In the data rows, the value 50 means zero.
Here are some numbered points:
array([44, 52, 48, 49, 50, 52, 53, 37, 40, 44, 46, 51, 37, 51, 42, 57]) 0
array([31, 31, 35, 72, 41, 44, 68, 23, 9, 30, 11, 61, 52, 64, 54, 73]) 1
array([61, 53, 46, 50, 51, 50, 55, 61, 46, 55, 69, 55, 58, 40, 52, 44]) 2
array([40, 49, 50, 58, 43, 37, 55, 56, 49, 57, 53, 58, 47, 47, 57, 47]) 3
array([42, 55, 45, 54, 51, 50, 41, 61, 45, 56, 53, 61, 51, 47, 55, 51]) 4
array([41, 36, 57, 49, 39, 50, 60, 38, 47, 45, 29, 54, 36, 66, 47, 65]) 5
array([57, 48, 61, 48, 51, 43, 51, 65, 46, 54, 48, 52, 59, 51, 55, 47]) 6
array([41, 49, 52, 67, 47, 32, 69, 63, 38, 55, 43, 65, 57, 54, 69, 38]) 7
array([40, 49, 53, 77, 47, 21, 81, 52, 46, 47, 41, 65, 46, 60, 69, 46]) 8
array([70, 50, 52, 38, 53, 59, 34, 50, 62, 61, 76, 42, 37, 38, 54, 43]) 9
array([60, 46, 39, 36, 48, 68, 24, 46, 58, 42, 60, 41, 45, 39, 41, 47]) 10
array([55, 54, 44, 26, 42, 59, 19, 52, 56, 57, 70, 38, 49, 31, 41, 33]) 11
array([42, 44, 45, 61, 50, 51, 49, 53, 47, 52, 43, 48, 53, 58, 57, 49]) 12
array([68, 50, 66, 39, 52, 74, 35, 52, 55, 40, 57, 38, 53, 38, 43, 39]) 13
array([35, 30, 58, 64, 41, 47, 65, 23, 24, 18, 13, 69, 40, 83, 51, 74]) 14
array([49, 34, 42, 40, 49, 63, 35, 11, 47, 19, 37, 29, 35, 54, 32, 72]) 15
array([46, 53, 50, 69, 54, 39, 57, 59, 60, 70, 63, 54, 59, 49, 61, 35]) 16
array([30, 53, 56, 69, 52, 24, 75, 65, 49, 74, 52, 53, 58, 54, 67, 42]) 17
array([53, 51, 51, 36, 52, 52, 44, 56, 58, 53, 50, 48, 44, 39, 44, 50]) 18
array([53, 54, 49, 39, 57, 42, 52, 53, 62, 64, 52, 52, 58, 50, 49, 41]) 19
array([45, 49, 43, 44, 48, 55, 54, 41, 52, 31, 38, 39, 50, 47, 42, 57]) 20
array([63, 55, 41, 30, 51, 57, 27, 55, 65, 59, 73, 49, 59, 32, 35, 37]) 21
array([53, 61, 55, 62, 52, 48, 67, 43, 37, 61, 45, 58, 50, 48, 55, 42]) 22
array([50, 55, 52, 47, 42, 48, 55, 52, 53, 50, 51, 58, 53, 54, 51, 58]) 23
array([52, 47, 45, 56, 47, 41, 54, 54, 54, 61, 50, 53, 53, 50, 49, 45]) 24
array([54, 60, 57, 59, 49, 35, 47, 50, 51, 49, 52, 67, 55, 49, 44, 47]) 25
array([56, 44, 39, 58, 52, 52, 53, 49, 54, 40, 39, 49, 46, 58, 50, 61]) 26
Which point above is nearest to each new point, looking only along the 2 directions in which the numbered points spread most? Its number follows each.
array([40, 57, 51, 51, 51, 44, 59, 61, 48, 50, 47, 58, 48, 56, 66, 56]) 22
array([58, 47, 51, 31, 55, 59, 32, 61, 53, 57, 69, 47, 61, 41, 47, 44]) 9
array([24, 45, 59, 74, 53, 37, 68, 42, 37, 54, 23, 64, 36, 65, 64, 62]) 8
array([61, 50, 49, 35, 51, 53, 40, 61, 68, 46, 62, 38, 50, 38, 45, 43]) 9
array([40, 54, 48, 61, 43, 39, 59, 56, 52, 54, 43, 54, 50, 55, 57, 50]) 22
array([52, 36, 36, 37, 55, 70, 44, 23, 34, 22, 28, 48, 41, 57, 45, 72]) 15
array([52, 51, 50, 55, 54, 57, 54, 53, 48, 53, 53, 47, 58, 44, 48, 46]) 4
array([47, 50, 51, 54, 50, 40, 57, 48, 50, 46, 46, 54, 45, 58, 50, 52]) 12
array([38, 58, 49, 70, 57, 44, 52, 50, 50, 47, 52, 56, 51, 54, 57, 49]) 22
array([64, 49, 45, 51, 55, 62, 41, 43, 57, 46, 60, 43, 49, 51, 43, 43]) 18
array([31, 41, 45, 72, 42, 42, 64, 48, 45, 43, 30, 50, 56, 59, 44, 56]) 5
array([57, 48, 51, 51, 48, 56, 50, 45, 51, 53, 52, 53, 53, 51, 58, 48]) 23
array([44, 63, 55, 60, 48, 37, 47, 62, 49, 71, 58, 62, 54, 45, 66, 43]) 16
array([51, 66, 49, 53, 57, 41, 42, 68, 52, 66, 60, 52, 47, 45, 55, 32]) 2
array([42, 58, 48, 61, 50, 34, 51, 63, 53, 63, 48, 63, 51, 60, 47, 36]) 3
array([49, 63, 54, 48, 42, 45, 44, 58, 62, 65, 61, 48, 51, 47, 46, 31]) 2
array([52, 53, 46, 59, 47, 41, 49, 56, 46, 57, 52, 54, 56, 51, 53, 53]) 25
array([47, 53, 51, 54, 50, 52, 60, 50, 33, 54, 49, 53, 48, 45, 61, 51]) 12
array([56, 40, 56, 46, 50, 64, 42, 42, 51, 46, 58, 47, 62, 43, 47, 57]) 18
array([42, 30, 38, 59, 46, 58, 68, 12, 26, 6, 16, 44, 45, 71, 41, 83]) 14
array([68, 52, 38, 50, 58, 63, 43, 40, 47, 48, 53, 63, 58, 45, 49, 46]) 18
array([49, 45, 58, 46, 52, 54, 60, 34, 41, 33, 28, 52, 40, 52, 51, 59]) 5
array([53, 43, 50, 39, 52, 60, 40, 47, 43, 43, 43, 45, 45, 50, 38, 60]) 20
array([49, 54, 52, 65, 51, 44, 45, 43, 57, 52, 37, 47, 51, 48, 53, 48]) 23
array([70, 54, 47, 36, 45, 64, 37, 54, 54, 59, 54, 46, 48, 43, 38, 47]) 13
array([34, 53, 51, 63, 54, 43, 62, 52, 54, 56, 52, 60, 49, 50, 61, 51]) 22
array([48, 52, 54, 59, 44, 27, 61, 63, 46, 73, 52, 50, 43, 55, 56, 51]) 3
array([40, 34, 44, 49, 44, 59, 51, 21, 34, 15, 28, 59, 45, 59, 46, 72]) 5
array([46, 48, 54, 57, 50, 53, 53, 57, 45, 62, 48, 55, 57, 50, 51, 52]) 25
array([42, 42, 51, 53, 47, 48, 56, 53, 53, 45, 45, 46, 51, 41, 49, 52]) 23
array([48, 72, 56, 52, 55, 38, 54, 74, 69, 72, 69, 57, 66, 45, 66, 32]) 16
array([74, 57, 52, 35, 57, 59, 31, 62, 64, 64, 83, 43, 44, 31, 40, 39]) 21
array([41, 52, 55, 55, 47, 38, 53, 70, 49, 71, 59, 50, 51, 47, 51, 39]) 16
array([50, 48, 48, 47, 45, 55, 60, 38, 51, 47, 38, 54, 45, 49, 49, 52]) 26
array([56, 46, 49, 35, 51, 53, 41, 53, 62, 53, 45, 46, 53, 45, 46, 52]) 18
array([62, 52, 57, 63, 51, 31, 54, 59, 53, 60, 57, 71, 53, 50, 65, 42]) 16
array([43, 55, 50, 61, 49, 43, 54, 60, 63, 73, 64, 55, 57, 49, 61, 48]) 16
array([56, 58, 54, 40, 50, 44, 39, 71, 63, 64, 67, 46, 52, 50, 45, 45]) 2
